In the rows, 128 means zero.
The same turns and mirrors carry the whole set onto itself, and each row onto the other rows of its family. Which rows share a family with each named row? Give them in list order.
These 30 rows form 5 families of 6 rows each.
pum: [143 129 158 144 113 137 136 152 115 102 146 136 120 161 130 136 158 162
 153 140  97]
gad: [177 122 172 130 104 141  93 127 105 143 137 107 117 134 134 135 127 136
 133 132 133]
Bibid: [163 112 158 143 106 130 108 124 122  95 143 161 115 151 127 130 175 152
 136 116 100]
giboz: [139 124 126 122 117 127  80 151  89 143 115 112 107 145 127 132 149 142
 108 147  94]
rupi: [118 140 153 144 112 137 138 166 100 112 133 136 116 143 131 106 164 150
 124 146 107]
Bomub: [156 126 133 119 108 144  67 150  97 141 123 115 127 141 135 136 128 116
 123 148 111]
Pagi: [152 145 172 125 104 136 105 127 113 152 122 128 125 122 132 110 136 113
 120 121 131]
lera: [143 117 161 104 127 154 104 136  98 168 119 133 129 158 130 124 157 139
 140 108 122]
badiz: [176 128 157 113  89 147 101 129  85 153 113 127 122 138 134 124 130 118
 140 123 118]
tavip: [155 113 124 113 131 116 136 143 115 104 145 133 114 139 131 105 159 136
 129 157 120]
kezat: [170 128 160 127  97 153  75 138 100 149 121 127 132 136 137 128 131 120
 131 127 136]
nozof: [160 117 139 122 103 140  77 134  76 142 137 106 123 133 149 124 137 119
 118 134 100]
lazuk: [146 130 142 109 113 150  98 130  72 155 122 123 139 156 138 148 134 138
 120 129 119]
Nosi: [149 118 139 117 131 124 133 138 120 108 146 151 127 133 127  95 163 119
 116 146 123]
rol: [152 119 146 120 104 133  71 140  97 133 125 106 106 145 126 153 133 139
 121 140  99]
kapab: [139 123 135 120 109 130  83 147  95 139 116 119 106 127 124 114 144 120
  94 148 106]
veb: [151 127 140 127  94 137 138 158  88  91 134 146 116 150 135 115 168 151
 149 145 104]
nuti: [124 136 155 147 113 139 133 157 103 121 132 130 111 155 141 115 168 167
 143 129  95]
Kup: [125 129 157 126 106 133 111 133 118 109 124 169 123 143 127 111 183 133
 123 105 103]
bogil: [119 120 159 103 127 159 105 148  91 161 121 128 129 153 128 119 151 128
 120 122 116]
dezez: [152 118 132 127 117 139 131 135 119  78 149 152 127 146 145 115 154 137
 131 139 127]
lebi: [164 124 130 131 117 127 137 125  99  95 148 161 140 149 136 118 166 145
 123 142 117]
pivu: [143 125 145 136 106 133 118 133 102  95 149 158 136 150 149 116 177 137
 145 114  84]
nom: [145 113 144 141 109 153 119 133 116  90 138 169 121 156 146 116 168 145
 133 112 104]
Kef: [135 128 133 144 107 146 136 155 113  87 135 148 114 156 143 120 151 149
 139 141  96]
penub: [159 100 139 118 126 127 122 141 116  86 158 139 122 150 127 129 165 146
 138 150 118]
rad: [151 124 149 124 118 166  85 148  92 162 118 128 138 159 132 136 132 130
 130 132 114]
Tifil: [158 105 160 108 125 156  93 129 100 159 129 125 123 163 124 147 136 135
 135 121 107]
vovu: [150 124 149 127 110 121 105 113 124 108 130 164 121 142 134 115 181 144
 127 101 114]
Kovo: [171 139 160 128 105 119  97 127 113 145 130 113 120 119 139 111 138 123
 130 130 133]

Same family as bogil: rupi, Pagi, Nosi, kapab, Kup
Same family as dezez: Bomub, kezat, nom, Kef, rad
Same family as Kovo: giboz, lera, tavip, nuti, vovu

The same turns and mirrors carry the whole set onto itself, and each row onto the other rows of its family. Which rows share a family with each named row? Give them in list order.
These 16 rows form 4 families of 4 rows each.
kabol: [134 123 124 106  93 123 140 138  82 139  94 119 132 110 126 149 103 109
 141 125 101 106 143 166 109 123]
gop: [149 137 134 111 107 117 157 169  77 136 107 110 131 143 136 132  82 155
 149 150 125 165 147 150 136 148]
bezep: [127 142 145 140  90 122 155 105  79 165 128 118 147 114 141 170  86 118
 158 123  99 138  90 153 148 158]
bugop: [130 141 131 141  86 140 162 118  84 175 127 134 139 125 119 160  88 116
 147  98 101 148 102 149 145 152]
maruz: [134 121 120 119  93 123 143 113  79 133  99 103 126 117 117 146 109 112
 128 118 120 108 140 166 121 128]
Vezig: [143 154 169 132  98 137 110 117 102 153 106 109 114 164 152 149  89 138
 151 119 113 146 128 176 137 173]
Gela: [157 138 123 107 114 113 142 167  87 142  98 115 115 129 143 160  82 158
 153 149 111 167 133 156 117 137]
biger: [134 120 128 115  91 127 150 138  61 134 109 115 131 111 108 141  85 112
 159 117 117  95 137 153 130 137]
Vozo: [147 119 112 125 111 119 139 132  68 131 111 105 124 120 110 153 111 110
 143 114 101 108 130 161 121 129]
Rakiz: [144 164 154 138  97 140 121 135  91 159  99 104 114 176 146 147  83 148
 147 113 118 127 130 190 136 154]
dal: [131 152 138 123  86 130 160 109  87 174 118 134 143 113 126 163  73 125
 164 117 101 147 102 158 156 160]
Sir: [144 127 127  99 105 112 142 164  91 138 113 119 133 141 131 148  87 161
 144 152 109 172 125 150 131 135]
Ponev: [147 153 157 133 100 142 114 130  83 145 127 119 104 174 136 141  84 141
 154 105 126 163 122 172 129 148]
kol: [126 150 138 127  77 143 150 129  89 176 118 129 135 124 160 175  81 114
 152 106  98 134  94 156 144 142]
kevel: [153 132 118 110 100 123 132 151  84 126 107 103 135 128 148 160  94 144
 153 158 129 164 147 143 124 156]
rom: [143 160 169 147  94 127 132 129  77 156 105 102 103 158 146 143  71 144
 157 113 128 144 122 187 131 154]

Same family as Sir: maruz, Rakiz, dal
Same family as Ponev: biger, kol, kevel
Same family as rom: bezep, Gela, Vozo

The same turns and mirrors carry the whole set onto itself, and each row onto the other rows of its family. Which rows share a family with each named row? Give them in list order.
These 16 rows form 4 families of 4 rows each.
roli: [114  92 119 131 133 114 122 104 117 101 154 121 153 127 137]
lefod: [131 147 107 137 140 136 135 140 134 150 117 133 113 137 114]
fidi: [105 105 105 125 105 129 132 127 152 120 143 130 117 146 119]
babot: [106 108 120 135 117 146 140 129 139 108 134 136 109 144 101]
Kuner: [140 134 127 142 153 119 107 124  96 128 126 131 158 133 141]
meb: [110 116 122 131 112 132 136 113 161 114 133 137 122 153 110]
Likon: [142 138 126 129 149 137 115 140 125 141 125 131 109 131  99]
Nurat: [102 109 123 136 128 117 115  99 121  94 147 136 154 139 141]
Feg: [ 95  98 117 132 128 131 122 108 114  90 131 117 142 132 141]
nanu: [153 127 121 135 154 132 115 118  95 142 134 135 143 124 143]
sizo: [110 102 116 127 129 124 115  98 115 109 150 138 150 118 153]
vuf: [131 128 123 126 160 122  97 118 101 123 122 111 142 119 139]
Fumi: [141 133 120 142 168 121 125 117  98 131 129 124 149 119 133]
mobok: [148 141 127 136 136 135 127 139 137 148 112 132 125 148 111]
Lebe: [102 107 112 134 107 145 136 106 157 123 139 136 122 133 124]
Begar: [146 131 116 141 131 153 137 125 136 155 123 132 114 139 113]

Same family as Nurat: Kuner, meb, mobok
Same family as nanu: sizo, Lebe, Begar

The same turns and mirrors carry the whole set onto itself, and each row onto the other rows of its family. Which rows share a family with each named row? Give them in list order.
These 18 rows form 3 families of 6 rows each.
nibu: [160 124 123 122 115  52 136 101 150 165 127]
Nolig: [138 141 108 125 143  99 104  78 127 142 107]
sipo: [148 142  99 127 137  92 122  69 127 149 118]
Mese: [170 111 110 121 113  55 131 105 140 175 125]
pazab: [163  93 114 131 122  57 131  84 140 169 122]
Zapa: [150 101 135 146 135  58 131 113 150 145 124]
Zem: [135 128 120 131 146  70 103  79 138 136  95]
pakol: [139 109 136 122 142  96 124 111 101 156  97]
Panep: [153 148 102 125 139  93  99  98 132 133 112]
voref: [155  90 102 139 139 102 105 121 115 159 118]
fimup: [156 105 128 134 123  54 134  84 152 156 125]
Dalun: [147  97 124 120 131  98 119 128 109 175 111]
Radi: [158  85 122 133 135  94 110 130 115 156 112]
guk: [162 113 128 129 137  88 113 136 111 136 102]
dezo: [166 145  93 131 133  87 113  89 133 135 122]
bip: [146 154 113 118 134  66 104 109 140 143  99]
Lugip: [135 123 136 125 127  60 143 117 143 171 120]
Fese: [145 105 101 124 134 104 115 123 110 178 116]

Same family as Radi: nibu, Nolig, Panep, fimup, Dalun
Same family as Fese: sipo, Mese, pazab, voref, dezo

The same turns and mirrors carry the whole set onto itself, and each row onto the other rows of its family. Which rows share a family with each named row? Give them in list order.
These 36 rows form 6 families of 6 rows each.
tava: [126 150 120 124 142 118 135 130 123 112 118 119 139 160 151 165 109 130
 123]
veti: [108 113 113 136 123 111 136 120 138 119 145 124 143 157 153 154 133 132
 118]
Pivak: [134 166 138 121 150 118 125 143 137 105 102 156 124 121 122 101 136 153
 143]
muguf: [137 171 139 116 150 116 134 148 141 111 101 147 132 108 118 116 127 143
 141]
muv: [126 122 143 134 138 123 130 134 153 114 119 147 144 114 122  94 169 153
 119]
Kiv: [128 133 137 119 134 119 133 146 159 120 118 155 134 107 115 100 160 148
 137]
Vebem: [122 145 117 135 146 115 134 131 123 120 125 118 137 165 153 159 108 132
 119]
kemov: [116 104 128 140 123 124 129 123 152 123 139 131 156 138 143 117 164 140
 108]
Poket: [136 176 133 115 157 117 134 142 125 106 100 133 128 137 128 141 108 140
 136]
kam: [123 123 145 121 136 121 137 141 154 115 127 148 138 111 116  97 168 149
 131]
fot: [132 180 126 121 148 117 125 136 125 107 103 141 128 145 138 133 108 139
 137]
nela: [141 176 132 125 151 114 129 139 127 108  91 139 127 143 127 132 115 148
 126]
Pul: [134 175 130 127 161 112 134 140 123 112 105 130 129 143 133 137 104 138
 131]
telub: [134 172 128 123 151 115 135 139 122 108 103 130 135 131 139 149 101 135
 134]
Gis: [134 167 142 124 162 112 135 145 139 114 106 147 126 116 117 104 132 147
 136]
kino: [123 137 119 132 136 118 136 129 120 113 124 120 141 151 157 168 109 131
 122]
bufa: [115 100 118 137 119 120 136 128 136 122 141 127 144 148 156 152 142 137
 117]
Zozuz: [124 130 143 128 148 117 134 141 156 122 125 148 133 113 119  92 164 149
 129]
Nez: [108 100 125 134 121 114 136 125 155 120 150 138 146 132 134 120 160 141
 123]
ruka: [111 115 117 140 123 124 126 120 134 116 145 126 152 158 165 142 137 131
 117]
votik: [135 161 146 114 153 119 135 146 142 108 103 148 130 112 110 107 139 150
 139]
Gom: [132 172 130 123 159 108 132 133 130 105 101 136 126 133 129 143 106 143
 140]
pibe: [113  98 132 129 123 123 136 130 152 122 146 132 147 135 140 122 167 140
 117]
non: [121 155 114 131 135 118 124 125 124 112 125 126 140 162 160 154 109 128
 126]
nul: [114 111 119 130 126 121 135 124 136 122 141 119 146 158 156 155 138 130
 113]
ketap: [130 160 115 130 136 115 129 128 126 115 109 123 138 166 147 155 109 134
 113]
moluz: [118  99 127 128 119 121 135 136 155 124 139 144 141 125 134 119 167 146
 125]
fidut: [119 148 115 129 142 107 133 123 125 111 120 123 133 157 150 166 106 133
 125]
fip: [138 158 144 126 151 118 130 141 141 107  95 149 131 116 114 102 144 157
 128]
sapom: [118 123 115 139 124 121 128 121 139 124 135 118 154 163 156 148 133 130
 104]
gozo: [123 128 140 130 138 123 125 136 147 109 123 158 135 115 125  91 166 155
 136]
Fubek: [113 100 130 137 132 120 133 131 157 129 146 137 143 134 139 112 167 141
 119]
lut: [131 158 139 120 157 112 133 139 146 105 104 149 129 109 110 109 132 151
 145]
gub: [112 102 129 139 124 126 127 124 146 115 145 142 147 132 147 109 164 143
 123]
zozat: [112 108 117 141 132 118 133 126 138 128 145 120 145 161 155 146 139 133
 114]
risu: [120 124 139 127 138 114 134 136 159 113 131 151 138 108 113  97 159 152
 137]

Same family as fip: muv, kemov, nela, ketap, sapom
Same family as gub: Pivak, fot, ruka, non, gozo
Same family as Vebem: Pul, Gis, Zozuz, Fubek, zozat
Same family as veti: Nez, Gom, fidut, lut, risu

The same turns and mirrors carry the whole set onto itself, and each row onto the other rows of its family. Which rows share a family with each named row? Give them in list order.
These 32 rows form 4 families of 8 rows each.
leg: [168 126 127 141 133 116 101 159 133 128 125 120 118 125 131 129 118 129
 125 125  83 132 102 140 149 111 126 111]
Kone: [153 118 123 127 141 125  98 157 113 142 134 114 125 139 127 117 118 107
 133 149  81 127  97 134 135 102 137 110]
tilud: [120 123 115 128 121 149 164 118 128 148 165 131 138 116 138 144 146 143
 135 143 117 130 142 142 138 105 154 129]
ruzuz: [118 103 119 127 114 133 141 147 139 117 119 126 136 141 153 107 137 142
 130 133  80 123 110 117 143 109 118 135]
sazin: [154 105 111 121 149 125 122 155 131 118 107 123 130 133 123 110 107 128
 117 142  90 135 107 131 155 106 123 118]
lapog: [126 111 125 120 119 162 159 122 110 156 144 128 132 140 142 146 149 140
 143 134 133 141 142 141 130 131 145 118]
Fovi: [160 114 144 130 135 136 145 158 104 135 141 109 140 109 111 161 120 129
 145 112 121 151 120 147 126 112 156 123]
naniz: [133 118 110 113 125 112 112 131 134 137 135 105 123 164 131  92 123 113
 111 114 130 118 109 128 142 118 134 125]
tubop: [131 101 134 138 128 113 149 124 101 167 140 127 143 107  97 161 126 117
 138 124 119 105 122 129 141 111 146 125]
voges: [133 130 121 123 115 120 103 126 133 114 128 113 127 147 145  94 139 139
 111 113 130 114 119 120 146 111 131 123]
Gesu: [135 111 111 150 121 112 143 130 134 126 119 126 120 126 139 137 104 121
 122 102  89 114 113 126 150 103  99 137]
Feza: [125 117 127 101 136 152 139 108 105 121 133 117 142 118 109 138 146 129
 137 130 145 114 144 141 150  90 143 114]
ludun: [132 118 122 118 108 126 120 133 134 124 131 137 121 160 154 121 161 138
 130 131  96 116 118 123 133 127 113 127]
Zaz: [121 114 131 116 106 131 128 148 137 122 135 111 124 161 151 119 150 119
 147 113  81 120 107 128 132 111 114 129]
Bel: [114 117 112 125 112 133 121 138 137 118 140 130 120 150 159 121 155 114
 139 136  86 108 121 138 131 100 137 134]
Gozi: [119 114 137 119 119 162 138 117 104 135 126 102 141 121 130 127 141 139
 140 110 156 128 139 142 147 108 154 111]
Nuvu: [106 117 130 143 112 139 170 137 115 166 150 129 123 123 143 125 147 123
 136 123 132 149 130 148 132 113 147 116]
vor: [134 123 123 153 117 111 113 129 112 145 138 114 118 131 138 136 110  91
 130 107  95 100 108 123 135  97 113 125]
Sas: [137  94 136 138 127 129 150 148 111 151 123 125 138 106 111 161 118  97
 137 117 139 116 131 139 134 127 157 130]
lovor: [138 113 103 113 131 111 128 115 121 122 121 118 126 155 124 105 118 141
 107 111 123 121 111 120 148 110 107 130]
tader: [135 132 101 111 131 117 101 115 120 117 144 114 115 158 132 110 135 121
 116 117 126 115 118 143 138  94 136 125]
Mimef: [140 126 115 144 128 116 131 131 135 133 132 117 108 153 145 139 104  87
 127 102  98 118 125 132 141 110 108 123]
Lonud: [144 112 122 126 138 127 105 160 141 132 116 106 118 141 129 113 120 113
 134 128  84 128 102 153 160 104 141 106]
Bos: [126 120 146 116 125 149 144 120  87 137 111 116 142 114 110 131 149 145
 140 126 136 127 130 145 165  98 141 113]
bur: [120 116 143 107 134 146 145 132  89 136 122 117 127 131 112 120 151 117
 142 117 151 145 130 150 140  99 132  97]
zapav: [134 109 129 133 120 115 159 137 110 157 126 134 138  96 102 144 129 119
 122 127 142 115 123 146 152 118 157 143]
meki: [124 104 132 133 123 111 155 141 105 160 129 128 118 110 101 147 138 104
 137 103 143 129 118 162 141 110 141 119]
pevim: [127 130 130 139 121 146 175 122 103 158 145 136 137 125 143 137 133 135
 125 143 128 143 146 128 140 119 142 129]
tevir: [147 121 150 130 145 136 146 150  97 132 149 111 157 109 111 143 117 123
 140 137 109 141 128 118 126  95 155 119]
ramu: [135 120 146 129 137 138 161 171 107 131 140 123 132 114 124 132 131 102
 140 127 126 165 129 146 119 100 150 115]
nuvo: [153 129 151 119 133 140 164 154  96 116 136 125 145 108 114 154 134 126
 139 129 117 149 130 136 129 101 139 136]
zoge: [151 119 126 150 126 113 114 143 132 129 113 132 116 127 138 138 108  91
 119 118 103 104 123 121 145 118 110 120]

Same family as tilud: Kone, tubop, Feza, Bel, vor, tader, tevir
Same family as lapog: leg, Fovi, voges, ludun, Gozi, Sas, zoge
Same family as Nuvu: ruzuz, sazin, Gesu, lovor, bur, meki, ramu

